Some points, one per row:
ndarray[-29  19 -35  35   0 -14  12 -14  22   1 -16  12 -32  47  28  -9  -6 -20  12  24  19  11 -21 -48  20   4   5  36  37  27  -4]
ndarray[ 38  29  20 -37 -28 -26  35  25  -1  19  35 -26  22 -13   4 -25  -6  -8 -12   5   1  -9  17 -11 -21   2  26 -11  62  41  13]
ndarray[ -7  -3 -15  -5  -1  12  -8 -33   8  25 -16   4   7 -12 -16  17  42  47 -27   0  -8  12 -26  36  15  48 -29 -23  -5 -39  10]
ndarray[  4 -15  -1 -14 -28 -10  -5 -13   6  19   2 -10   5  -6  -2   0   6   7 -26  12 -24  13 -16  10  10  19 -17  -3  22  11  16]
ndarray[ 18 -30  36 -40  33  16 -28  11 -34  31  12   4  43 -36 -61  28  18  26 -28 -18   6  19  30  51 -35 -41 -15 -41 -71 -59  -2]
ndarray[-53 -14 -55  33 -17 -15   4   3  49 -35 -32  16 -42  -2  61 -27 -13 -14  31  22  -8 -54 -34 -68   2  78  -9  51   4  22 -19]
ndarray[-24 -31  -5  19  66  10 -34 -15 -11  -2 -14  16 -19 -21 -21  27   6  18 -23  52  18   9 -14  22   2   6 -15  21 -70 -26 -31]
ndarray[-22 -18 -18 -10 -21 -16   4   5  34   3 -36   0 -14 -34  17   7  35  -4  -7  -8 -21 -32 -24 -18   1  69 -33  -7 -17 -16   9]
ndarray[  1 -12  20 -13  13 -24  13  11   0   2  17 -10  11 -28  -4   8  14  -7  -3  -6  10  -8   5   0 -24   9  -9 -11 -27 -12  12]
ndarray[ -92  -35  -55   52  -44    5   41   33   67  -85  -80   10  -48   -3  102  -21  -29  -78   91  -35  -19 -127  -27 -112  -11   57  -12   57   18   35  -24]
ndarray[  3 -12  -5 -20  45   3 -28   9  -2  49  34  -5  11 -18 -42  12  25   4 -23  27  33  28  -4  31 -17 -12  10   1 -53 -39  15]
ndarray[ -7   0   7 -17  65   8 -33  10  -8  40  41  -7  10 -15 -34  20  33   7 -30  39  29  25 -16  21 -20 -10 -11  -7 -53 -33   3]
ndarray[ 44  22  10  -8 -40 -37  27   5  -4 -10  39 -13   6   6  10 -17 -35 -29   3 -19 -15  -1  22 -26   9 -21  39 -20  65  74   5]
ndarray[-28  26 -41  38  -1 -16  12 -13  31  -8   0  -2 -28  42  32 -24 -12 -30  24   9   7  -8 -37 -54  30  22   1  31  35  43 -10]
ndarray[  5  -9 -14   4  32 -45  -1 -26  18 -20  -5   4 -10 -24   6  -9   8 -12  -8  22   8 -12 -42 -22  28  39   1  -2  -9  27  -4]
ndarray[ -90  -27  -62   54  -44    0   45   33   70  -77  -91   13  -51   -1  100  -40  -33  -77   87  -21  -14 -127  -36 -114  -28   64   -3   65    7   42  -19]
ndarray[ 99  52  78 -45 -31  23 -15  -4 -88  47  87 -11  67   5 -70   4 -27  67 -52   1 -30  80  99 112  -4 -99  16 -59  31   6  16]
ndarray[-50 -18 -30  12 -30  41  -1  17  28   2 -49  11 -13  21  34 -15  -6 -39  28 -26 -12 -31  -8 -28 -10   5  -2  33   6   8  -1]
ndarray[  9  -3  20 -11  16  -8   6   8   3 -11  -3  -5  -2 -32 -10  -5  12  -5   2  -4  11 -11  -1   3 -24   2  -3 -25 -25 -12   0]
ndarray[-66  -1 -65  47  10 -12   1  -5  52 -26 -33  -5 -60  -2  49  -9  -8 -18  27  24   0 -55 -53 -65   5  86 -13  41  -5  10 -15]
ndarray[ 23  21  12   7 -24 -19   1 -22   0  -8   1   0  -8  11  11  -5  20  -2   7 -26   6  14   4   2  26 -18  -2  -4  27  16  -2]
ndarray[  94   39   97  -69   13  -14  -14    5  -76   29   87  -22   70  -19  -93   20  -11   52  -59   -6   -1   72   73  102    4 -113   44  -61   12    0    7]
ndarray[  99   39   98  -55   27  -11    1   16  -84   28   94  -16   56  -13  -90   11   15   45  -52   -9    7   88   67  105    1 -106   28  -76    1  -15   21]
ndarray[-46 -29 -16  15 -34  47 -13  24   8  10 -54  11   5  25  18 -11 -10 -25   9 -25 -11 -27 -12 -16 -11  -7 -10  27  -8 -13   5]
ndarray[-51  -1 -52  40  45  -5 -13 -31  49 -10 -34  19 -58  41  27  13  13  -7  19  38  30  17 -52 -37  40  50 -29  46  -6  -9 -12]
ndarray[  7 -26   6  -5 105  -7 -45 -63 -37  -7 -10  21 -11 -51 -40  65  51  62 -39  27  31  43 -33  65  39  -8 -52 -38 -98 -87 -26]
ndarray[ -6  -8   5  24  80  29 -37 -64 -17  -8 -17  25 -11  29 -17  35   9  31   5  12  42  74 -21  40  29 -50 -17   3 -35 -46 -33]
ndarray[-74 -45 -51  38  25  -1  -1  14  45  -5 -64   4 -36 -17  22   8  31 -33   8   0  -2 -40 -71 -44   4  68 -42  31 -51 -43   0]
ndarray[-59 -41 -18  24 -51  39   1  27  27   9 -37   5  -4  34  28  -4 -21 -31  20 -13 -27 -48   3 -24 -33   8  -4  27  -1  -1   4]
ndarray[-23 -16 -16  13  39  28 -37 -10  -2  14  -6  13  -4  -4 -19  25   1  44 -18  25  11   4  -7  24  -8  17 -18   6 -37 -58 -25]
ndarray[  2   7  -2 -19  68   8 -27   0  -9  41  27   3   0 -21 -39  10  24  14 -35  59  39  21 -10  37  -5  10  -6   0 -58 -39  -1]
ndarray[ 16  23 -10  13 -39  24  31  10 -33 -47  19   2  12  36  38 -25 -38  20  44 -39 -16 -16  52   1  -1 -49  16  -3  45   4 -13]
ndarray[ 104   42  103  -54   15  -13   16  -13  -78   13   77  -21   61  -20  -70   17    2   36  -32  -10   -7   80   71   80   -8 -102   29  -62   10   12   15]
ndarray[  6  22   9  25 -38  33  15   0  -7 -43 -10  19   3  43  22 -17 -33  20  53 -43  -4  -1  31   3   2 -36  12   1  45  -7 -11]
12 more points follow, each with its number after it:
ndarray[  9 -32  25 -27  30  38 -17   1 -37  30  10   8  43 -36 -59  22  14  16 -31  -2 -20  13  23  57 -29 -43 -16 -47 -72 -66  -6] 0
ndarray[ 38  27  -1 -14 -33 -42  30   8   9 -20  33 -19   1  14  19 -25 -17 -27  10 -11 -19 -13   6 -31   6 -17  39   1  68  74  11] 1
ndarray[-29 -37  -5   1  16  34 -11  16  12   2 -31  -4  11 -15 -14  12  12  -8  -5  13  -4   0  -5   1 -13  -1 -10   1 -41 -36   9] 2
ndarray[ -7 -12  -4   2  39 -53  -7 -12   9 -24 -10   6 -35 -21  -6  12  27 -22   7  16  18   9 -31 -23   8  43  -8   0 -24   6  -8] 3
ndarray[-83 -39 -51  37  -1   3  -6 -11  47   2 -64   3 -32 -32  32  12  42 -25   4  11  -5 -46 -72 -39   5  86 -41  20 -46 -38  -7] 4
ndarray[ -6 -23 -14   1  41  21 -38 -11 -10   8 -15  12   1 -14 -22  33  12  50 -32  21  13  16 -18  36   2  16 -19   4 -47 -52 -10] 5
ndarray[  87   44   69  -48  -23   34  -20   10  -96   28   79   -2   65   18  -63    0  -35   51  -44   -2   -9   81   84   96  -11 -103   29  -36   41    8   14] 6
ndarray[-53 -13 -58  46   1   1   9   2  50 -36 -34   8 -58  22  53 -23 -19 -24  26  14  -1 -31 -53 -58  16  59  -2  61  14  39 -21] 7
ndarray[ 41  33   9 -15 -48 -27  26   9  10 -14  25 -13   0  19  13 -23 -28 -38  -2 -13   1 -13  18 -26  12 -15  43  -3  68  76  21] 8
ndarray[-20 -25 -12  13  61  10 -33 -16  -3  27   1  17 -10 -20  -7  22  14  31 -14  42  19  16 -20  30   2  11 -16  -4 -49 -34 -17] 9
ndarray[ 40  33  25 -36 -46 -35  15  40  -8   9  41 -35  16 -11  -5 -26  -6 -19  -3 -11  -8 -15  19 -25 -13   2  41 -12  60  51  29] 10
ndarray[  84   39   64  -44 -114    4   24   45  -52   19   74  -12   45   23   -9  -42  -88   -5  -16  -44  -51   21   98   33  -16 -100   85  -22  127  121   35] 11
Which three of these numbered points are nearest to each point below, looking only along the 8 directions in which the first points spread most? Their numbers follow each, nearest first.
ndarray[ 36  25  10  12  12  -4  17 -24 -32 -63   0  19 -10  37  31  -2 -32  14  48 -39  11  28  27  -7  18 -68  28  15  47  29 -33] > 1 8 10
ndarray[  9   2 -11   9  32 -47   2 -15  18 -13  -4   0 -15 -39   0  12  14 -20 -10  26   9   9 -27 -26  28  35  -8   6  -9   8   3] > 3 9 2
ndarray[  82   43   63  -53 -120   10   20   48  -61   31   84  -35   73   53  -31  -60  -85    5  -24  -33  -49   32   95   36  -22 -106   84  -28  127  116   28] > 11 6 10
ndarray[-52  -8 -49  42 -14 -13  -4 -15  43 -24 -49  22 -45  27  48 -13 -24  -9  25  20 -21 -44 -41 -55  18  50 -20  51  16  29 -24] > 7 4 3
ndarray[-58 -21 -56  40 -17  -8  15  -6  42 -37 -41  17 -45   5  56 -13 -25 -14  29  13   4 -58 -53 -60  20  78 -11  58  13  18 -15] > 7 4 3
ndarray[ -84  -40  -71   52  -48    2   46   26   70  -90  -93    1  -60   -4  104  -46  -33  -91   94  -20  -16 -122  -27 -122  -27   63   -5   52   10   34  -29] > 7 4 3
ndarray[  0   8  -2   1  32 -58  14 -13  14 -29 -19  -3 -31 -25  15  -5  22 -19  -6  14   1  -2 -31 -26  20  32   4  12 -14  14  -3] > 3 2 9
ndarray[ 37  31  18 -10 -45 -34  37  11  11  -4  31 -10   8  10  20 -21 -33 -18   6 -12  -9   2  16 -35  12 -21  36  10  77  82  12] > 8 1 10
ndarray[  2  -9 -12  -8  27 -48  13 -22  28 -34  -2   0 -18 -27  10   6  17 -13  -4  -2   4   4 -16 -21  26  33  -3  12 -19  26   6] > 3 2 9
ndarray[  89   37   57  -47 -115   -2   27   49  -52   30   74  -29   57   28  -15  -55 -102  -11  -11  -30  -53   15   98   24   -6 -110   78  -13  127  110   33] > 11 8 10
ndarray[ -81  -27  -51   53  -52   -2   50   31   60  -93  -86   13  -55  -10  102  -37  -25  -87  101  -28  -19 -118  -22 -111  -11   76   -8   67   20   40  -22] > 7 4 3
ndarray[ 12 -35  32 -32  32  41 -22  -2 -40  24  -1   3  27 -52 -51  32  37  24 -36  -5  -6  18  25  58 -18 -36 -20 -40 -78 -61   0] > 0 5 2
ndarray[ 25  36  10  21   0   9   4 -22 -25 -65  14  16 -11  37  26 -11 -50  18  51 -33  14  36  37   3  20 -64   7   9  37  39 -20] > 1 8 10
ndarray[-30   9 -21  -2 -53  18  49  43  20 -34 -16  -4   0  24  49 -39 -43 -23  60 -39 -23 -56  18 -55 -25  21  10  30  42  35   0] > 1 8 7
ndarray[-29 -25  -8   5  64   6 -31  -6  -8  -6 -12  11 -20 -16 -18  13   0  29 -23  43  20   7 -23  14   3  12 -28  26 -58 -41 -16] > 9 5 2
ndarray[ 57  28  38 -41 -50   0   5  11 -36  19  40  -6  45 -22 -28  -3 -13  25 -30 -14 -23   4  51  34 -13 -40  22 -44  53  12  25] > 10 6 8
ndarray[ 19 -20  48 -42  37  39 -21  12 -49  32  11  -6  48 -25 -64  25  34  17 -35  -8   2  21  29  74 -16 -27 -11 -47 -73 -67   9] > 0 5 2
ndarray[ 21  25   1  12 -37  33  28   7 -23 -32   3  13   3  32  23   3 -39  22  40 -35 -22 -19  35  15  -5 -39   0   2  50  15 -11] > 8 1 10
ndarray[-28 -32   0  -9  15  33 -13  -7  11   5 -35  12   5 -11   4  22  -3 -22  14 -10  -2  -8  -6  -5 -18  -7 -28   5 -54 -40   3] > 2 5 9
ndarray[ -7  -7   2  -5  59   3 -20  -9 -11  33  24  -4   9 -19 -21  20  24  -3 -20  30  32  16  -6  16  -6  10  -5  -5 -56 -23   7] > 9 5 2
ndarray[  88   29   69  -36  -33   30  -11    8  -79   29   82   -4   61    4  -58   -7  -42   69  -50   -2  -19   75   70   94   -7 -110   32  -55   40    3   21] > 6 11 0
ndarray[ 10 -24  42 -29  46  34 -28  10 -46  12  -4   2  30 -37 -63  30  23  29 -21   4  11  28  25  68 -31 -42 -22 -46 -67 -59   6] > 0 5 9
ndarray[ 12 -35  23 -48  41  19 -20  -6 -52  16  20  -2  32 -39 -63  28  23  28 -33   7   7  28  36  56 -16 -52 -19 -29 -70 -58  -6] > 0 5 9
ndarray[-66 -43 -47  31   8  10 -10  -4  58   7 -63   7 -32 -15  27   6  36 -28  14   6   2 -37 -54 -47   6 105 -36  42 -42 -41  -3] > 4 7 3
ndarray[ 34  33  26   1 -42 -42  40  12   7  -1  31 -18  13  11  16 -31 -20 -29   3 -25 -27  -2  16 -25   5 -25  44  -7  70  65   9] > 8 1 10
ndarray[  91   57   59  -36 -100   -4   29   52  -52   19   76  -17   64   34  -18  -52  -94   -5  -15  -37  -56   28  102   20  -20 -108   86  -21  123  107   26] > 11 6 10
ndarray[ -88  -33  -67   55  -49    0   38   36   65  -87  -82   22  -53    6   98  -35  -33  -72   92  -26  -22 -120  -41 -117  -24   62   -7   69   14   43  -29] > 7 4 3
ndarray[-72 -38 -47  40   9   2 -19 -15  56  -5 -71  13 -25 -13  24  14  28 -20   3   6  -6 -33 -68 -47  -3  83 -41  21 -33 -24 -23] > 4 7 3
ndarray[ 22 -32  45 -30  29  36 -29   0 -35  27  13 -10  37 -33 -49  36  16  35 -33   0   5  31  20  71 -24 -35  -6 -48 -59 -61   9] > 0 5 9
ndarray[  4  11  17   0 -49  33  13   4  -6 -52  -3   9 -10  25  26 -10 -36  15  27 -39 -15  -9  52   6  -9 -35   1 -14  44   4 -12] > 8 1 10
